One hidden turn or mirror swaps the rows below in pairs. Which row is each named row swapped with?
The rows were stretched afterwards, more along some directions than others.
dubiv: [-0.13  1.12  0.17  0.69  0.13  0.52  1.40 -1.02 -0.87  0.93 -2.26 -1.07
 -1.63 -1.55  3.07  2.06 -0.82 -0.41  2.33]
vagul: [-1.71 -1.37  1.17 -1.22 -1.65 -0.44  0.75  0.99 -1.77  2.72 -0.42 -1.33
 -4.12  2.05  3.13  0.92  0.25 -0.57  4.73]
Mimup: [-0.28 -0.95 -1.10  0.30 -1.15  1.21  0.10  0.46 -0.37  0.65 -2.03 -0.70
  0.73 -0.67  2.17 -1.38  1.35  1.56  0.10]
lusu: [-1.85 -1.03  0.77 -1.59 -1.37 -0.40  0.06  0.51 -2.15  2.15 -0.35 -0.72
 -4.00  1.99  3.43  1.00  0.16 -0.78  4.30]
zeto: [-1.20 -1.34 -2.25  0.11 -0.09  1.01  1.12  1.27 -0.37  1.84 -0.72 -0.52
 -0.95  0.23  1.80 -0.14  0.55  0.42  1.71]
nulap: [-1.20 -0.76 -0.76 -0.49 -1.85  0.69 -0.98 -0.68 -1.25  1.95 -0.07 -1.61
 -2.72  0.70  1.11  1.68 -0.73 -2.09  1.44]
Vif: [-0.51  0.68  0.15 -1.47  0.38  2.45  1.70  0.15 -0.56  0.67 -1.01 -0.88
 -2.75 -0.41  0.87  1.12  0.74 -0.80  3.01]
vid: [-0.32  0.72  0.56  0.93  0.03  0.33  1.61 -1.04 -0.94  1.00 -2.18 -1.02
 -1.80 -0.93  3.07  2.50 -0.76 -0.50  2.60]
pif: [-0.61  0.82  0.61  0.46  0.13  0.37  1.64 -1.18 -1.35  1.10 -2.49 -1.07
 -2.02 -0.89  2.97  2.54 -0.62 -0.45  2.44]
buse: [-1.61 -0.58 -0.78  0.01 -1.62  0.90 -0.87 -0.41 -1.42  1.59 -0.30 -1.71
 -2.19  0.72  1.34  1.49 -1.01 -2.34  1.21]
bep: [-0.70  1.34  0.29 -0.26 -1.16  0.14  0.96 -0.73 -1.75  0.04 -1.94 -1.79
 -3.07 -0.14  2.13 -0.26  1.91 -2.04  0.25]
tose: [-2.14 -0.25  1.00  1.76  0.04 -0.13  1.16 -0.94 -0.60  0.03 -1.97  0.37
 -1.25  1.36  1.82 -0.92 -1.16 -1.05  1.08]
fut: [-0.30  0.27 -0.13 -1.53  0.39  2.48  1.62  0.18 -0.79  0.61 -1.08 -0.94
 -2.71 -0.49  0.39  0.75  0.21 -0.47  2.93]
gutet: [-0.19  0.44  0.37 -1.24  0.77  2.04  1.77  0.39 -0.70  0.55 -1.05 -0.31
 -2.42 -0.62  0.41  0.75  0.01 -0.88  2.73]
Duk: [-0.11  0.49  0.08 -1.52  0.21  2.34  1.66  0.31 -0.75  0.41 -1.23 -0.34
 -2.89 -0.82  0.79  0.72  0.13 -0.60  2.53]
mab: [-0.99 -1.68 -1.77  0.50 -0.01  0.76  1.15  1.12  0.08  1.84 -0.67 -0.12
 -0.95 -0.01  1.65  0.00  0.24  0.20  1.28]
kor: [-1.28 -0.03  0.99  2.07 -0.11 -1.09 -0.48  2.39 -1.54  2.48 -1.12 -1.86
 -1.03  0.68  1.60  0.72  1.49 -1.40  3.94]
Zuto: [-1.21 -0.14  1.01  1.95 -0.27 -1.17 -0.72  1.85 -1.52  2.42 -0.78 -1.76
 -1.15  0.86  1.52  1.15  1.56 -1.40  3.52]
sol: [-0.08 -0.85 -1.00  0.31 -1.01  1.32  0.68  0.73 -0.18  0.52 -2.10 -0.49
  0.62 -0.86  2.57 -1.26  1.19  1.64 -0.20]
vofa: [-1.22 -0.58 -0.63  0.26 -1.83  0.41 -0.70 -0.65 -1.17  1.80 -0.42 -1.55
 -2.76  0.91  0.89  1.05 -0.79 -2.03  1.20]
mig: [-0.87 -0.92 -0.71 -0.38 -1.65  1.18 -0.60 -0.90 -1.15  0.91 -0.18 -1.18
 -2.33  0.64  1.60  1.86 -0.67 -2.23  0.44]
bufip: [-2.33 -0.32  0.71  1.90  0.04 -0.30  0.94 -0.25 -0.79  0.63 -2.09  0.34
 -1.21  1.43  1.66 -1.20 -1.57 -0.96  1.59]
Pokek: [-1.31  0.13  0.95  2.04 -0.42 -1.06 -0.65  1.84 -1.44  2.27 -1.04 -2.15
 -1.02  0.63  1.25  1.13  1.40 -0.98  3.38]
sobot: [-0.26 -0.78 -1.15  0.13 -1.11  1.29  0.27  0.84 -0.37  0.60 -2.21 -0.82
  0.49 -0.72  2.39 -1.31  1.56  1.44  0.02]
nop: [-0.83 -0.94 -2.18  0.32  0.06  1.19  1.18  1.11  0.06  1.57 -0.65 -0.02
 -0.61 -0.45  2.04  0.03  0.82  0.42  1.00]
Pebav: [-1.74 -1.24  0.99 -1.16 -1.69 -0.45  0.81  0.77 -2.25  2.58 -0.84 -1.38
 -4.18  2.24  3.54  0.64  0.37 -0.59  4.41]
zado: [-0.77  1.53  0.53 -0.28 -0.99  0.08  0.52 -0.09 -2.01  0.31 -1.87 -2.22
 -2.76 -0.48  2.21 -0.01  1.85 -2.08  1.02]
kofuz: [-2.18  0.96  0.83 -0.45  0.83  1.24  1.90 -0.93 -1.62  1.74 -2.38 -0.97
 -0.34  0.22 -0.41  0.02 -0.81 -0.97  2.34]
subon: [-1.32 -0.45 -0.88 -0.39 -1.56  0.12 -1.22 -0.63 -1.40  1.54 -0.11 -1.10
 -2.72  0.84  1.32  1.33 -0.84 -2.26  1.24]
kizez: [-0.62  0.64  0.65  0.90  0.22  0.19  1.76 -0.60 -1.10  1.34 -2.33 -1.40
 -1.68 -0.27  3.12  1.90 -0.83 -0.05  3.14]
ruf: [-1.96  0.98  0.79 -0.73  0.40  0.91  1.65 -1.00 -1.83  1.69 -2.41 -1.17
 -0.17  0.28 -0.20  0.06 -0.54 -1.05  2.22]
bodar: [-1.96  1.10  1.10 -0.43  0.71  1.20  1.94 -0.77 -1.53  1.70 -2.22 -0.99
 -0.17  0.17 -0.45  0.04 -0.61 -1.08  2.14]
vaga: [-2.00 -1.65  0.81 -1.48 -1.60 -0.26  0.44  0.71 -2.04  2.79 -0.39 -1.05
 -3.85  2.37  3.40  1.11  0.20 -0.48  4.56]
Limab: [-1.60  0.16  1.06  2.04 -0.05 -1.31 -0.78  2.34 -1.51  2.48 -0.97 -1.42
 -0.79  0.71  1.35  0.58  1.33 -1.24  3.91]
rirag: [-0.92  1.26  0.70  0.01 -0.96 -0.23  0.56 -0.25 -1.92 -0.09 -1.74 -2.00
 -2.42 -0.05  2.21 -0.05  1.81 -2.52  0.51]
vofe: [-2.24 -0.57  1.03  1.76  0.10 -0.21  1.16 -0.48 -0.79  0.52 -2.05  0.40
 -1.40  1.81  1.68 -1.22 -1.35 -1.21  1.60]
Faso: [-2.32 -1.33  1.19 -1.11 -1.35 -0.06  0.58  0.96 -2.37  2.29 -0.55 -1.24
 -3.65  2.09  3.45  1.16  0.09 -0.72  4.60]
leti: [-2.15 -1.72  1.12 -1.13 -1.25 -0.12  0.70  0.58 -2.23  2.20 -0.23 -0.81
 -3.50  2.44  3.23  1.40  0.35 -0.96  3.99]
Nurev: [-1.24 -0.74 -0.75  0.04 -1.80  0.51 -0.64 -0.45 -0.66  2.13  0.02 -1.61
 -2.68  0.71  1.24  1.41 -0.63 -1.74  1.64]
piz: [-0.73  1.37  0.27 -0.16 -1.23  0.18  0.68 -0.56 -1.89  0.09 -1.92 -2.17
 -2.75 -0.47  2.26  0.13  2.01 -2.18  0.37]
Sogu: [-0.52  0.95  0.38  1.28  0.27  0.73  1.81 -0.89 -0.82  1.11 -2.29 -1.16
 -1.69 -1.29  2.70  2.16 -0.77 -0.46  2.79]
vebef: [-1.41 -0.23  0.74  1.83 -0.21 -0.79 -1.00  1.82 -1.49  2.27 -1.12 -1.54
 -0.87  1.32  1.56  0.67  1.45 -1.26  3.17]
dun: [-0.33  0.54  0.06 -1.66  0.44  2.32  1.73  0.21 -0.46  0.61 -0.81 -0.51
 -2.49 -0.87  0.49  0.99  0.37 -0.86  2.30]
Bune: [-1.09 -1.36 -1.82  0.08  0.20  1.30  1.19  1.21  0.25  1.64 -0.42  0.28
 -0.75  0.06  1.90 -0.20  0.33  0.41  1.41]
zunak: [-1.91 -0.46  0.76  1.44 -0.05 -0.20  1.19 -0.62 -0.80  0.44 -2.06  0.47
 -1.67  1.78  1.53 -1.59 -1.11 -1.19  1.02]
kanis: [-2.17  0.98  0.92 -0.54  0.71  1.09  1.57 -1.09 -1.54  1.74 -2.35 -1.04
  0.05  0.20 -0.19  0.02 -0.52 -0.75  2.22]
gitog: [-1.15 -1.22 -2.13  0.34  0.04  1.00  1.09  1.23 -0.34  2.18 -0.63 -0.23
 -0.96  0.07  1.73 -0.36  0.44 -0.03  1.40]
fipu: [-0.43 -0.68 -0.83  0.13 -1.03  1.10  0.15  0.64 -0.39  0.58 -2.27 -0.70
  0.90 -0.73  2.19 -1.20  1.25  1.25  0.09]

Swapped with nulap: vaga
Swapped with zeto: fut
Swapped with sobot: kofuz

One hidden turn or mirror swaps the rows below in pairs. Which row is each named row swapped with?
The rows were stretched afterwards, more along some directions than others.
Vezed: [-1.75 -0.23  0.80 -0.38  4.60  2.43  2.96 -1.39  2.09  1.39 -2.51  0.59
 -0.02 -2.05 -0.30 -1.61 -1.99  0.06  2.02]
kofe: [-1.28  2.09  0.40 -0.62  1.27  2.47 -1.64 -3.35  0.91  0.47 -0.62  1.78
  1.20  0.83  2.38 -0.66 -1.84 -0.98  2.35]
Zodi: [-0.88  1.96  0.20 -0.08 -0.78  2.13 -1.94 -0.71  0.74 -0.11 -1.08  1.38
  0.11  1.89  0.78 -0.98 -2.23  0.30  2.01]
ruk: [-5.06 -0.23  1.38 -0.98  3.46 -1.70 -0.03  1.93  0.94  0.24  1.39  4.26
 -2.72 -1.73  0.85 -2.13 -0.31 -0.57 -1.18]
Vugi: [-3.58  0.89 -0.24 -1.62  0.63  0.54  0.65 -0.86  0.45  0.52  1.75  1.24
  1.05 -0.37  1.35 -0.48  0.85  0.16 -0.71]
Kap: [-1.27  0.79  0.81 -0.66  1.23 -0.04  0.78  2.25  0.08  0.64  1.43  0.10
 -0.76  0.57 -0.32  0.40 -0.47  1.08  0.89]
rudir: [-3.17  1.06 -0.93 -1.84  0.47  1.41 -0.14 -0.39  2.14  0.37  0.80  1.23
  0.34 -0.37  2.72 -0.65  0.28  0.65  0.61]
Kub: [-0.48  1.46  2.92  1.63  6.37  1.50  2.79  0.76  1.75  1.58 -2.46 -0.05
 -0.44  0.62 -0.96 -2.04 -1.51 -0.42  1.32]
Nive: [-3.02  0.61 -0.44 -1.30  1.86  0.19  1.04  0.44 -1.95  1.44  0.21  1.70
  0.26 -0.12  0.47 -0.03 -0.07  1.94  0.92]
rim: [-0.81  0.75  2.71  0.48  4.31  2.77  2.72 -0.84  1.03  0.63 -1.47 -0.17
 -0.08  1.54 -0.50 -1.81 -2.81 -0.72  0.44]
bod: [-5.51 -0.72  0.62 -1.27  4.84 -1.33 -0.15  1.53  0.93  0.92  0.15  3.43
 -2.72 -1.12  1.80 -2.41  0.15 -0.13 -0.99]
rizuv: [-3.02  1.31 -0.76 -1.84  2.23  1.76  0.71 -0.27  1.87  1.42  0.25  0.54
  1.45 -0.18  2.78 -0.50  0.27  0.57  0.92]
fiti: [-1.02  1.57 -0.60 -1.52  0.66  1.06 -0.57 -1.40  0.81  2.07 -1.39  1.33
 -0.11  0.66  2.04 -1.31 -1.70 -0.78  3.05]
Pipom: [-2.79 -2.20  1.09  0.09  1.54 -0.43 -0.26 -0.60  1.15 -0.03  0.84  3.49
 -0.54 -2.59 -0.09  0.47 -1.27  0.36  0.28]
vobu: [-3.21  1.61  0.02 -2.35  1.13  0.31 -0.86 -0.43  0.40  1.35  1.52  1.67
  0.25 -0.07  2.96 -0.99  0.59  0.01  0.52]
Depo: [-2.53 -2.35  0.37 -0.21  1.08 -1.22 -0.87  1.62  1.18  0.14  0.86  1.99
 -1.56 -1.26 -0.24 -0.33 -0.80  0.68  0.41]
guge: [-2.05  1.43  0.25 -2.13  0.98  0.53 -0.75 -0.88  1.09  1.37  1.52  0.72
  1.11  0.40  1.86 -0.02  0.86  0.16  0.18]
debu: [-1.72  1.14 -0.40 -0.97  1.77 -0.32  0.87  2.01  0.25  0.84 -0.04  1.69
 -1.09 -1.08  0.35  0.43 -0.71  1.81  1.81]
likab: [-1.31  1.75  0.30 -1.14  1.12  2.18 -0.72 -1.88  0.29  1.67 -1.79  1.50
 -0.17  1.90  1.97 -1.06 -2.29 -0.23  2.86]
tovam: [-2.16  1.40  1.44  1.03  6.39  2.00  3.46  2.16  2.48  1.99 -3.78  1.42
 -0.74  1.77 -0.55 -3.55 -1.22  0.49  0.51]
fes: [-1.80  1.15  2.13  0.76  5.65  2.82  3.69  0.45  2.64  1.35 -3.78  1.13
 -0.22  0.12 -0.32 -3.08 -2.41 -0.26  1.27]
Veno: [-1.56  1.61 -0.96 -2.20  0.20  2.28 -1.16 -3.39  0.90  0.91 -0.98  2.49
 -0.13 -1.78  1.64 -0.16 -2.17  0.28  3.50]
Lusi: [-1.23  0.71  1.99  1.51  4.34  1.62  2.28  1.26  1.28  0.55 -2.77  0.19
 -0.31  1.46 -1.43 -2.48 -1.66  0.42 -0.04]
resu: [-0.35  1.90  0.56 -0.67  0.78  2.08 -2.35 -2.79  0.73  0.69  0.65  1.36
  0.90  1.60  1.52  0.32 -2.60 -0.21  2.50]
zarin: [-3.54  1.44 -0.32 -2.32  0.38  0.25 -0.19  0.33  0.06  1.04  1.58  1.65
  0.67  0.24  2.19 -1.14  0.45  0.55  0.11]
Sasi: [-5.04 -0.10  0.90 -1.22  4.47 -1.30 -0.39  2.21  0.07  0.85  2.28  2.56
 -2.98  0.05  1.09 -1.50 -0.34 -1.13 -0.54]
zep: [-1.05  2.06 -0.06 -0.12  0.81  1.97 -1.20 -1.42  2.03  1.44 -1.90  1.96
  0.34  1.38  1.72 -1.71 -0.80 -0.59  2.31]
bas: [-5.14 -0.44  0.37 -1.09  4.44 -1.20 -1.03  0.46  1.40  0.59  1.11  4.09
 -2.70 -2.23  2.13 -1.12 -0.43 -1.13 -0.16]
lofu: [-0.83 -0.18  2.63  1.09  5.41  2.17  3.58 -0.76  2.70  1.45 -3.13  0.70
 -0.15  0.34 -0.72 -1.79 -2.17 -0.44  0.51]
ter: [-4.65 -0.41  1.54 -0.88  4.55 -0.95  0.51  1.22  1.45  0.45  1.70  3.38
 -2.45 -1.58  1.24 -1.87 -0.40 -0.85 -1.16]
miti: [-1.26  2.09  0.06 -1.02  0.35  2.44 -1.19 -3.32  1.11  0.72 -1.24  2.29
  0.57  0.27  1.92 -0.93 -2.19 -0.74  2.50]
Bina: [-2.85 -3.11  0.02 -1.09  2.13 -1.46 -1.53 -0.30  0.12  0.60  1.99  2.08
 -0.50 -1.25  0.85  0.72 -1.66  0.15  0.52]
remet: [-0.34  2.74  0.65 -1.07  0.36  2.22 -0.79 -2.96  0.72  0.57 -1.64  0.50
 -0.21  0.00  1.76 -1.12 -2.10  0.01  3.28]
Mim: [-5.91  0.17  0.86 -1.70  3.03 -1.15 -0.54  2.34  0.32  0.86  0.48  4.60
 -2.32 -0.78  1.31 -2.26 -0.55  0.22 -0.50]
Fem: [-2.85  0.67 -0.18 -1.63  0.72 -0.23 -0.22  0.48 -2.12  0.16  1.69  1.08
 -1.02  0.49  0.71  0.79 -0.44  1.18  0.57]
zav: [-1.18  0.83  2.80  1.24  5.61  2.05  3.18  0.63  2.42  0.87 -2.59  0.70
 -0.40  1.04 -0.82 -2.37 -2.08 -0.84  0.23]
zukes: [-0.27  1.82  2.04 -0.54  0.60  2.06 -1.17 -2.69  0.51  0.48 -1.01  1.32
 -0.23  0.94  1.16 -1.00 -2.36 -1.18  1.93]
lasu: [-1.85  0.22  1.43 -0.12  5.44  1.20  3.13  1.61  3.12  1.88 -3.31  2.26
 -1.50 -0.16 -0.23 -2.77 -2.88  0.12  1.14]
perat: [-2.51 -2.92  1.75 -0.55  1.74 -0.46 -0.43 -0.41  0.79 -0.24  1.30  1.57
 -0.31 -0.96  0.07  0.60 -1.48  0.20 -0.48]
fidos: [-1.62  1.61  2.44  1.31  6.02  2.99  3.27  0.46  3.02  0.52 -2.95  1.28
 -0.07  0.22 -0.05 -2.40 -2.34 -0.43  1.14]
lek: [-2.65 -1.75  1.05 -1.40  1.98 -2.42 -2.41  0.04 -1.54  0.88  3.01  1.97
 -1.31  0.38  0.21  0.44 -0.60  0.07 -0.60]
tifav: [-1.56 -0.39  2.30  0.11  4.72  2.21  1.86 -1.27  2.54  0.13 -1.69  0.86
 -0.77 -0.21 -0.19 -2.04 -3.83  0.27  0.88]
fam: [-2.53  0.44 -1.09 -1.64  1.00 -0.75 -0.14  1.70 -1.40  1.05  0.61  1.43
 -0.91  0.52  0.07 -0.17  0.15  2.45  0.45]
vifin: [-1.02  2.35  0.52 -0.99  0.44  2.08 -1.65 -1.78  0.36  0.87 -0.60  1.29
  0.40  2.27  1.89 -0.99 -2.04 -0.82  2.24]

Swapped with miti: fes
Swapped with zarin: ruk
Swapped with rudir: bod
Swapped with zukes: rim
Swapped with kofe: fidos
Swapped with Mim: Vugi
Swapped with lofu: likab
Swapped with Bina: debu

